A single turn carries every row of the set below to another of its rows. Some are shown first; where does it send the rows asked next?
J920: [ -4  11 -13  14  -9  -1  -6  -8  22   4 -10   8   4 -15  -8  -7   2  12
  16 -10  -4   1 -28  12   8 -12  -3   9   1  11]
J470: [-14   1  -7   3  -9 -13  14 -22   6  -9  -3   2   6 -22   7 -10  10   4
  -2  -2   2  19 -20  -4  16  -3 -16  18   4  12]
J268: [ -7  -4  -4  -6 -19  -7  -1  -7  -3  20  15  21  10 -34  -3  -4  16  13
   4  -4  -1   1  -7  11  -3   9 -11  11   5   0]
J857: [-15  -1  -9   5  -5   6 -13  -6 -11  12  16 -12  18 -16  11   2  12   8
  22  21   7  -9 -32  -2  11  -3 -26  -4   5   1]
J726: [-20  -3 -29  -2  -5 -10  12  -5  -1  16  -3  -7 -12  -7  11  -7  14   7
  15   5   4  -6 -17  -3  23  -3   1 -11   3  -2]
J85: [-18   7 -10  15 -21 -14   2   9  -2 -10  -7   4  -1 -20  -2   9  25  13
   4  13   8   2  -6 -19   8  -9  -1  -7  -1   0]
J81: [ -4 -10 -13  10  -4  10 -14  -8   2   5   7 -24   4 -10   9   5  26   6
 -15  10   4  -7 -24  14   1  -1   4   8   3  -2]
J680: [ -3   1  -8  -8 -15   8   1 -17   9   7  11 -10   2 -13   6  18  25  28
  12 -11  14   1  -5  13 -15 -13   0  -1  -9   0]
J520: [-10  -6   4   7  -6   2  -7  -1 -24   9  26   2  15  -7   1   0   5  11
  10  10 -13   8 -14  -3  10  -5  -2  15  -5  -5]
J364: [-14   0 -13  11 -12 -10   0 -28  -5   7   2 -21  15   0  -4  -5   4  20
  13   0  11   9 -22  -5  12   0 -26   2 -12  -1]
J482: [-20  -3 -15  -1 -10   2 -15  -1  -5  14  15 -11  17 -15  11   6  19   9
  20  19  10  -4 -31  -2  11 -10 -24  -5   7   4]
J583: [-17  -1   1  19 -17 -10 -17 -14   2  11   2   8 -16 -23   7   5  13   2
  -2   4   4 -11 -25   6  -9   4 -15  13  -7  10]
J615: [  2  12  -7  -3 -19  -1 -14  -5   3   9  -4   5   7 -27   9   1   8  30
   6   2  17 -14   4   5   5  -6   8   5   8  -2]
J709: [ -2   7  18   0  -2  21 -10 -16  -4   0  -2  -5  -7 -11   3  16   7   4
   2  -1   3  -3 -14   7  -5 -14   9   9  -4   6]
J727: [ -3  -4  -2   9 -18  -4  -5  -7  -4  13  -4   4   0   5  15   1  13   8
  27  14  16 -15 -19   1 -21 -16  -3   3  10   5]
J10: [ -2   9  -9  -3 -16   7   4 -16   2   0   1  -4  -3 -16  -1  25  29  16
  -2  -7   0 -10  -7 -12  -9   0  -8   0 -15  12]
J140: [ -8  11  11   1 -14  -1  -2 -13  -8  -5 -11  -6  -5 -20   9   5   5   8
 -13 -13  -2   1 -13  -4   9  -2  -4  18   3  15]
J428: [ -1  -1   2  15 -14  -4  -6  -7 -10   7   1   1  -1   2  13  -3   8  11
  29  14  17 -12 -15   7 -19 -15  -2  10  11   1]
J338: [-14  -9  -6   2  -4   4  17 -28  13   2   0  -2  13 -16   6  -7  16  -2
  12   5  15  15 -24  17  11   0 -18   2   3  -9]
J280: [-21  12   8  15 -18  -2   0 -13  15  -2  -8   6  18  -1  11   2  27  17
   6  -6   0  -1 -17   7  21   0 -16  -6   6 -13]
J484: [ -1   5 -18   8 -10  -4  13 -23  -4   0  -6 -10   0  -7  -4   7   5  11
   3  -6  -4  -7 -21 -21   7   3 -14   0 -19  13]
J157: [  3   6  -8  -6 -22  -1 -18  -4   6   9 -11   4  10 -21   6   4   4  31
   6   6  13 -15  -2  -1   6  -6   8  -1   7   1]
J689: [-17  -5  -4   6 -13  -5   0 -26   3  10  17 -10   7  -2   8   1  13  27
  23  -1  22  14 -13   9  -8 -15 -14   2 -13  -7]
J217: [-15  11  -9  13 -16 -12  10   9  -1 -12  -1   7  -1 -29  -1   8  30  10
   7   8   5   1  -3 -14   8  -7  -3  -5   1   0]
J163: [-11  -9  15  -2  -3  18  -3 -25   7   4   7  -2   2 -15   5  17  14   0
  20  10   9   5 -17  18  -2  -4 -10   1  -1 -14]
J916: [ -6  -2  -5   8 -12  -2   2  -3 -21  21  11   2  11  -5   6 -18  17   4
  -6  -5   7   6 -11  15  -9  -5   5  14   6   3]
J561: [ -3   7  -7   7  -6   9  15  -1   1   5   5  24  13 -13 -21  -3  22   2
  11   6  -8   5 -14   2  -3   0  -2  -2   0   0]
J671: [-14   0 -26   0   1  -5  18 -10  -3  14  -2  -5 -11  -8  10  -6  16   2
  16   6  -2 -11 -17  -4  23   2  -2 -11   7  -2]
J497: [-10   2   4   3 -10   9  11  -7 -18  17   0   9  11  -2  -3   0   8   7
   6  -1 -11  -9 -13   8  15  15  -4  -7  -4 -17]
J846: [ -8 -15   2   8  -1  -4   5 -14  13  -6  16   4   0  -4  25   7  14  14
  11   8 -11   0 -19  -2  11 -10   9   1  -4 -16]

J217 -> J428
J268 -> J520
Now find these:
J484 -> J680
J709 -> J338
J846 -> J920
J727 -> J726

